Each path below is one point turned by a fixed rotation once a step. After each direction that follows a path, write how fast that rotation turns it, in deg/step (0 if it stays still).
Each turn is a multiple of 5 degrees from 10 to 175, or 0.
Each row of a path follows its step; steps can be skipped.

step 0: -1.32 +0.53 -2.25 +2.52 -0.28 -0.79 -3.74 -0.48 +2.15 -0.75 +1.48 +2.07
 -3.02 -3.57 -0.86 -4.20 +1.09 -0.57 -0.76 -2.52 -0.12 +1.28 -0.90 +2.83
 -0.37 +0.20 +1.79 -1.82 +3.06 -0.52 -1.71 +1.14 +0.78 -1.95 -1.63 -3.62
 -3.36 +2.14 -2.78 -3.47 +3.18 -2.03 -0.69 -0.53 -1.80 +2.65 -2.56 -3.26
 +1.91 +1.33 +1.10 +1.80 -0.15 +0.38 +0.92 -0.38 +4.09 -0.38 -1.17 +0.67
 +1.55
step 6: -3.06 +0.08 -2.80 +1.43 +0.46 -0.31 -2.05 -3.59 +0.56 +3.14 +0.30 -0.76
 -4.92 -2.06 +0.62 +1.01 +2.00 +1.81 +0.72 -3.65 -2.65 +2.75 -1.35 +2.48
 +1.71 +0.98 +3.77 -0.71 +0.45 +0.98 -1.91 -0.48 -0.44 +1.42 -1.93 -2.33
 +0.23 +1.25 +0.07 +0.21 +0.61 -0.72 -3.94 +2.19 -3.80 -0.59 -1.71 +2.97
 +2.69 +0.70 +0.04 +2.09 +0.36 -0.19 +4.13 -0.17 +1.32 -1.29 -0.86 -1.80
 -2.08
step 7: -0.41 +1.11 -2.40 +0.59 -2.52 +0.27 -5.62 -3.71 +2.54 +1.70 +3.26 +0.80
 -0.22 -0.79 -0.59 +3.14 +1.23 -1.38 -1.27 +0.69 +0.11 -1.02 +0.67 +1.10
 -4.57 +0.52 -0.50 +1.85 +3.84 -0.53 +1.59 +1.50 +3.46 +0.68 -0.77 -1.09
 -0.61 +1.20 +1.29 -0.08 +0.84 -3.65 +0.07 -1.15 +1.26 +0.49 +0.24 -0.61
 +1.73 -0.03 +1.89 +0.69 -2.31 -1.72 -3.15 +2.92 +2.88 +2.14 -1.44 -5.05
 -0.46
step 8: +0.69 +0.62 +0.86 -0.91 -0.56 -3.47 -0.79 +0.31 -0.87 +1.12 +4.72 +0.00
 -3.12 -1.66 -1.13 +0.22 +1.01 +2.57 +3.39 -2.50 +0.75 -1.28 +0.49 +1.10
 +0.85 -3.45 +1.60 -0.74 +1.78 -3.38 -2.20 -0.29 +2.58 +0.58 +1.82 +0.95
 +0.70 +1.19 +1.72 -2.96 -0.32 -2.15 -2.26 +0.83 -3.11 +0.09 -0.85 -1.27
 +0.35 +2.69 -0.93 +4.75 -4.20 +1.13 +0.65 -1.25 +2.30 -1.36 -3.66 +1.92
 +2.99
step 12: -1.43 +0.16 +0.54 +2.27 +1.42 +0.40 +0.73 -2.66 -0.17 -1.21 +0.81 -0.93
 -1.27 -3.14 -1.46 +2.45 -0.61 +2.85 +0.83 -5.26 +2.18 +2.44 +0.49 +1.10
 +0.11 +1.11 +0.66 -2.95 +0.23 -3.47 -0.17 +2.10 +2.11 +0.13 -1.19 -1.24
 +0.04 +1.39 -0.19 -0.26 +0.69 -1.88 +1.97 +2.78 -3.75 +3.15 -3.71 +2.32
 -2.05 +2.66 -2.85 +0.37 -1.01 +2.51 +1.88 +2.59 +1.79 +0.11 -3.72 +0.23
 -2.45
step 20: -3.08 +2.11 -0.60 +1.62 -1.73 -2.04 +1.57 -2.38 +1.23 -0.60 -0.97 +0.83
 +1.95 +0.64 -3.87 +3.35 -0.18 +1.94 +1.93 -2.30 +1.42 -0.50 -1.61 +0.17
 -1.72 +0.91 -0.05 +0.02 +4.93 +0.76 +0.99 -1.43 -0.03 -0.68 +1.10 -1.66
 -1.82 +1.62 -2.15 -1.63 +0.88 +2.12 -1.91 +1.85 +0.40 +0.15 +0.15 +1.73
 -2.66 +2.35 +0.16 +6.31 -2.50 +0.17 +1.18 +2.13 +0.84 +1.27 -5.76 +1.14
 -0.90
step 23: -0.96 -0.20 +3.50 +2.93 -0.64 +3.53 +0.99 -0.53 +0.59 +1.10 +2.49 -2.06
 +2.01 -1.67 -0.21 +1.13 +1.70 +0.32 +1.43 +0.59 +3.01 +1.01 -1.43 +0.59
 +2.15 -2.14 +0.26 -1.06 +2.37 +1.60 -1.57 +1.13 +5.15 -0.83 +0.57 -0.51
 -2.03 +0.20 -0.27 -4.60 -2.15 +1.99 -1.92 +3.03 +0.61 -1.54 -2.47 -1.94
 -2.07 +1.66 +2.87 +2.71 +1.85 +1.41 +2.09 +1.31 -0.75 -1.41 -4.13 +2.68
 -2.02
Speeds:
-0.36 +0.08 -0.03 -0.13 +0.55 -0.58 -0.57 -0.66 +0.04 -0.73 +0.58 -0.39
 -0.32 -0.18 +0.23 +0.48 +0.06 +0.24 -0.60 -0.85 -0.70 +0.57 +0.67 -0.49
 -1.17 +0.62 +0.23 +0.40 +0.15 -0.01 -0.15 +0.39 -1.16 -0.69 -0.08 -0.27
 +0.32 +0.38 -0.64 -0.85 +0.81 +0.42 -0.04 -0.31 -0.18 -0.07 +0.35 +0.56
 -0.22 -0.53 -0.36 +0.39 +0.58 -0.20 +0.40 +0.23 +0.88 +0.50 -0.36 -0.56
 +0.30 | 55
-0.52 +0.00 +1.30 -0.09 +0.26 +0.16 -1.04 -0.03 +0.16 -0.08 -0.79 +0.66
 +0.31 +0.29 +0.49 +0.54 +0.53 +0.17 -0.04 -0.39 +0.63 -0.49 -0.17 +0.13
 -0.41 +0.02 -0.79 +0.16 -0.32 -0.79 -0.29 -0.39 +0.59 -0.66 -0.42 -0.40
 +0.04 +0.21 -0.35 +0.87 +1.17 -0.13 -0.27 -0.58 -0.39 -0.23 -0.31 +0.46
 -0.05 +0.36 +0.37 +0.28 +0.52 +0.30 -0.98 +0.25 -0.81 +0.49 -0.36 +0.42
 -0.28 | 140
-0.55 -0.25 +0.36 -0.08 -0.17 +0.34 +0.08 +0.41 +0.01 -0.24 +0.02 -0.48
 +0.89 +0.22 -0.23 +0.69 +0.86 -0.22 +0.21 +0.20 -0.32 +0.01 +0.76 -1.05
 +0.49 -0.44 -0.24 +0.02 +0.19 +0.88 +0.20 -0.16 +0.35 +0.70 +0.40 -0.24
 +0.08 +0.03 +0.36 +0.17 +0.59 -0.88 +0.04 -0.17 +0.79 -0.14 +0.81 -0.92
 +0.41 -0.23 +0.30 -0.72 +1.05 +0.12 -0.59 +0.85 +0.93 +0.14 -0.16 -0.69
 -0.12 | 175
-0.15 +0.19 +0.97 +1.02 +0.78 +0.14 -0.38 +0.77 +0.63 +0.50 +0.56 -0.52
 -0.55 +0.11 +0.03 +0.22 -0.14 -0.03 -0.16 -0.17 +0.44 +0.42 -0.06 +0.16
 +0.47 +0.62 +0.09 +0.36 -0.17 -0.86 -0.11 +0.88 +0.22 +0.13 +0.29 +0.47
 -0.36 -0.58 +0.47 +0.65 +0.21 +1.14 -0.35 +0.01 +0.31 +0.39 +0.72 -0.14
 -0.41 -0.53 +0.20 -0.92 +0.21 -0.54 +0.90 +0.47 -0.03 -0.23 +0.27 -0.08
 -0.95 | 35
+0.16 -0.06 +0.00 +0.30 -0.39 +0.13 -0.62 +0.62 +0.09 -0.63 +0.10 +0.11
 +0.33 -0.13 -0.31 -0.70 +0.06 +0.56 +0.11 +0.25 -0.78 +0.19 -0.03 +0.19
 -0.90 -0.27 +0.26 -0.55 -0.15 +0.14 +0.66 -0.69 +0.11 -0.74 -1.12 -0.34
 +0.11 +0.45 -0.29 +0.57 -0.65 +0.92 -0.26 +0.07 +0.97 +0.51 +0.50 -0.76
 -0.23 -0.32 +0.30 +0.03 +1.20 +0.00 +0.16 -0.46 -0.45 -1.16 -0.49 +0.30
 +0.16 | 10
+0.08 -0.46 +0.30 -0.18 +0.55 -0.33 -0.76 +0.10 +0.19 -0.03 +0.86 +0.28
 +0.14 -1.06 -0.13 -0.17 -0.60 +0.83 +0.18 +0.82 +0.46 +0.78 -0.01 +0.68
 -0.36 +0.05 -0.39 +0.17 -0.13 -0.14 +0.25 -0.48 -0.25 -0.85 +1.06 -0.02
 -0.10 -0.37 -0.06 -0.62 -0.18 -0.91 +0.44 -0.41 -0.49 +0.63 +0.83 -0.58
 +0.76 +0.00 +0.54 -0.71 -0.44 +1.04 -0.39 -0.05 -0.15 +0.07 +0.16 -0.03
 +0.05 | 100

step 0: +1.42 -0.90 -1.66 +4.28 -0.72 -1.64 +1.48 -1.48 -0.54 -2.10 -2.17 +0.80
 +4.52 +0.94 -1.40 +1.61 -3.56 +1.40 -0.21 -0.78 +0.19 -0.75 -0.68 +1.53
 +0.34 +1.87 +1.48 -2.08 -0.89 +2.31 +2.57 -0.29 +1.19 +0.04 -1.93 -2.59
 +5.47 -1.46 -1.65 +0.60 +1.02 +0.22 -1.07 +0.69 +4.21 -0.91 -1.77 +2.56
 +0.72 +3.56 +0.07 +2.45 -0.78 -1.71 +1.44 +1.05 +0.04 +0.99 +0.87 +1.35
 +0.04
step 1: +3.01 +1.85 +1.96 -1.09 -1.35 -0.12 -1.60 +1.78 +1.90 +0.68 -1.11 -1.28
 +0.46 +0.05 +0.60 +1.59 +0.92 -0.20 -0.02 -2.66 +6.33 +1.66 -3.91 +0.33
 +0.58 +1.51 -1.48 +1.85 +2.44 -1.10 +0.19 +0.53 -0.01 -0.36 +0.46 +1.69
 -2.96 +0.94 +0.49 +0.76 +1.73 +0.75 +1.19 -1.73 +2.05 +1.68 -2.19 +4.85
 -0.41 -2.77 -1.00 +0.61 +3.49 -2.15 -1.22 +1.82 -2.65 -1.03 -0.50 -1.42
 +0.87
step 6: -2.37 +2.00 -0.75 -0.75 -2.36 -0.50 +3.13 -1.03 +0.64 -2.31 +0.66 -0.39
 +1.80 -3.63 -0.26 -0.68 -1.53 +2.02 +2.29 +0.67 +2.52 -2.41 -1.60 +1.35
 +1.29 -0.36 +2.40 +3.27 +0.43 -0.06 -0.69 +3.36 -0.16 -2.23 -2.53 -0.80
 -1.73 +2.02 +1.24 +1.47 -4.48 +3.67 +2.00 +1.69 -0.76 -0.48 -0.88 +1.97
 +3.01 +3.74 -0.59 +0.74 -0.68 +0.31 -0.50 +1.90 -0.90 +0.32 +2.29 -2.18
 +1.73
step 9: -3.67 -0.30 +1.08 +1.22 -0.23 +0.01 -0.03 -2.40 +0.52 +0.00 +5.72 -1.49
 -1.12 -0.89 +2.70 +2.57 -1.20 -1.77 +2.63 -1.60 -1.05 +1.20 +2.57 +0.33
 -0.12 -0.19 -0.97 +2.38 +0.12 +1.56 -0.86 +2.17 +3.71 +4.23 -0.99 +2.12
 +1.00 +1.98 +2.53 +2.24 +0.38 +1.91 +0.24 +3.20 -2.76 -0.87 -2.28 +2.00
 -0.07 +0.57 -0.71 -2.06 -0.24 +1.25 +2.06 +0.91 +1.83 -0.66 -0.50 -2.73
 +1.01
step 12: +1.61 +0.76 -0.68 +1.95 +0.36 +2.18 +0.46 +2.91 -2.44 +0.97 +0.35 +1.53
 +0.98 -2.37 +0.81 +1.33 -1.69 -3.31 +3.15 -1.56 -0.62 +2.32 -3.21 +1.79
 +0.35 -0.58 -0.66 +1.15 -2.15 +3.77 -1.23 +1.58 +0.16 +2.08 +1.60 -0.78
 -0.45 +3.35 -1.86 +0.25 +1.14 +0.35 +1.26 -0.09 +3.44 -0.02 -0.93 +2.64
 -1.73 +0.10 -1.00 +0.18 -1.74 +1.43 -2.28 +2.18 +1.78 -3.05 +0.78 -5.28
 +1.43
step 23: +1.72 -1.16 -3.89 +2.15 -0.52 +0.97 -3.04 +0.07 -1.85 -0.73 +0.67 -1.26
 -1.51 -1.54 +3.05 -0.48 -1.06 -3.08 -1.79 +2.08 +0.34 +0.54 +1.77 +2.86
 -0.24 -0.99 -0.40 -0.33 -0.04 -0.74 +2.01 +0.98 -2.00 -0.52 +0.48 -3.05
 +0.49 +1.61 +1.42 +4.28 -4.62 -0.95 -1.38 +2.25 +1.21 -1.74 +1.67 +0.59
 -2.53 -0.32 +0.58 +1.07 -0.02 +2.95 -4.51 +0.74 +1.11 +1.45 -1.54 -2.79
 +1.77
step 32: +0.30 +1.60 -2.07 -3.00 +0.75 +0.25 -0.74 +1.66 +0.00 +1.02 +1.71 +4.28
 +0.59 -1.90 +0.20 -0.30 +0.17 -2.90 -0.46 -0.95 -2.51 +0.66 +0.32 +1.14
 +2.10 +0.17 -0.14 -4.68 -0.59 -1.83 +0.21 -1.46 -0.49 -0.92 -1.44 -2.52
 +2.21 -2.10 +1.12 -0.54 +1.75 +0.76 +1.24 -0.76 +3.25 -0.47 -3.45 +3.11
 +3.56 +1.29 -2.55 -0.01 -0.73 +0.37 +3.55 +0.28 +2.73 -4.20 -0.98 +1.12
 -1.12
Speeds:
-0.11 -0.45 +0.44 +0.13 -0.66 -0.93 +0.11 -0.36 +0.56 +0.29 -0.05 +0.45
 -0.10 +0.09 -0.21 -0.61 -0.29 -0.15 -0.12 +0.38 +0.68 +0.09 -0.63 -0.40
 +0.19 +0.14 -0.06 -0.09 -0.26 -0.55 +0.82 -0.37 -0.23 -0.40 +0.64 -0.63
 +0.59 +0.12 -0.51 -0.71 -0.58 -0.19 -0.35 -0.33 +0.16 -1.26 +0.03 +0.50
 +0.25 -1.05 +0.75 +0.10 +0.09 +0.53 +0.54 -0.32 +0.94 +0.68 +0.52 -1.06
 -0.09 | 145
-0.31 +0.66 -0.44 +0.13 +0.22 -0.67 -0.60 +0.20 -0.88 +0.19 -0.41 +0.71
 +0.67 -0.57 -0.24 +0.15 +0.37 -0.08 -0.48 +0.53 -0.50 -0.31 +0.30 +0.01
 -0.02 +0.44 +1.24 -1.06 +0.39 +0.29 +0.91 -0.10 +0.46 +0.08 +0.49 -0.09
 -0.37 -0.82 +0.17 -0.27 +0.17 -0.23 -0.47 +0.61 -0.45 +0.38 +0.04 +0.24
 -1.00 -0.32 -0.17 +0.14 -0.19 -0.12 -0.54 +0.01 +0.14 -0.67 +1.06 -0.81
 +0.30 | 90
-0.70 +0.09 -0.19 +0.10 -0.56 +0.67 +0.28 -0.08 -0.03 +0.49 +0.87 -0.32
 -1.05 -0.34 +0.06 -0.75 +1.03 +0.89 -0.37 +0.10 +0.41 -0.51 -0.90 -0.01
 +0.59 -0.04 +0.40 +0.50 -0.26 -0.46 +0.30 +0.50 -0.07 +0.30 -0.54 -0.11
 -0.39 -0.88 -0.40 -0.26 +1.23 +0.43 +0.04 -0.27 +0.46 +0.63 +0.46 +0.00
 +0.06 -0.39 +0.18 +1.23 -0.03 -0.01 -0.44 +0.28 +0.23 +0.08 +0.32 +0.08
 +0.18 | 155
-0.42 +0.88 -0.46 +0.20 -0.01 +0.16 -1.15 -0.09 +0.59 -0.12 +0.56 -1.28
 +0.38 -0.50 +0.06 -0.67 -0.40 -0.88 +0.26 +1.15 +0.17 +0.84 -0.45 -0.32
 -0.70 +0.26 -0.36 +1.11 +0.00 -0.27 -0.55 +0.38 +0.32 +0.05 +0.25 -0.05
 -0.82 +0.16 +0.49 -0.30 +0.20 +0.31 -0.68 +0.43 +0.11 -0.26 -0.04 -0.21
 -0.73 +0.40 +0.06 -0.44 -0.23 -0.14 -0.15 +0.03 +0.66 +0.25 +0.17 -0.26
 +0.04 | 100
+0.57 +0.44 -0.71 -0.17 +0.75 -0.02 -0.68 -0.27 -0.06 -0.69 -1.59 -0.15
 -0.36 -0.65 -0.26 +0.09 -0.27 +0.00 -0.52 -0.57 -0.79 -0.39 -0.74 -0.46
 +0.96 -0.45 -0.17 +0.21 -0.33 +0.35 -0.31 +0.57 +0.04 +0.72 +0.21 -0.73
 +0.26 -1.13 +0.17 +0.32 -0.13 +0.37 -0.02 -0.57 +0.15 -0.48 +0.22 +0.33
 -0.33 -0.04 +0.33 +0.10 -0.27 -0.06 +0.15 -0.30 +0.38 +0.78 -0.56 +0.22
 -0.60 | 145
-0.44 -0.21 -0.99 +0.20 -0.89 -0.34 -0.52 +0.12 -0.68 -0.79 +0.26 -0.61
 +0.39 +0.64 -0.03 +0.20 +0.19 +0.09 -0.03 -0.07 +0.12 +0.42 +0.65 -0.48
 +0.25 +0.03 +0.55 -0.20 -0.94 -0.61 +0.30 -0.49 +0.54 +1.02 +0.27 +0.46
 +0.50 +0.24 +0.20 +0.83 +0.79 -0.46 +0.64 +0.62 +0.19 -0.99 -0.13 -0.07
 +0.41 -0.05 +0.90 +0.30 -0.49 +0.27 +0.13 +0.34 +0.27 -0.48 -0.29 +0.54
 -0.50 | 160
-0.45 -0.46 -0.83 +0.28 +0.14 +0.04 +0.52 -0.02 +0.52 +0.48 -0.77 -0.19
 -0.66 +0.51 -0.15 +0.16 -0.84 -0.01 +0.57 +0.15 -0.39 +0.14 +0.62 -0.43
 +0.61 -0.01 -0.02 -0.32 -0.39 -0.57 +0.28 +0.06 -0.20 -0.54 -0.13 +0.14
 +0.04 +0.53 +0.02 +0.18 -0.87 +0.72 -0.75 +0.32 +0.26 +1.03 -0.17 -0.09
 -1.06 -0.13 +0.68 +0.68 -0.14 -0.05 +0.10 +0.03 +0.88 -0.28 +0.56 +1.31
 +0.55 | 125
-0.33 +0.09 -0.01 +0.00 -0.36 +0.39 -0.53 +0.64 -0.13 +0.03 +0.00 -0.81
 +0.28 -0.24 +0.01 -0.40 -0.10 +0.62 +0.01 -0.21 +0.20 +1.08 +0.41 +0.91
 -0.07 -1.05 -0.56 -0.92 +0.55 -0.01 -0.17 +0.56 +0.11 +0.47 +0.23 -0.02
 +1.60 -0.72 -0.32 -0.06 -0.31 +0.01 -0.33 -0.53 +0.30 +0.19 -0.29 -0.31
 -0.18 -0.14 -0.51 -0.07 +1.19 +0.72 -0.12 +0.21 +0.79 -0.57 -0.01 -0.20
 +0.32 | 160
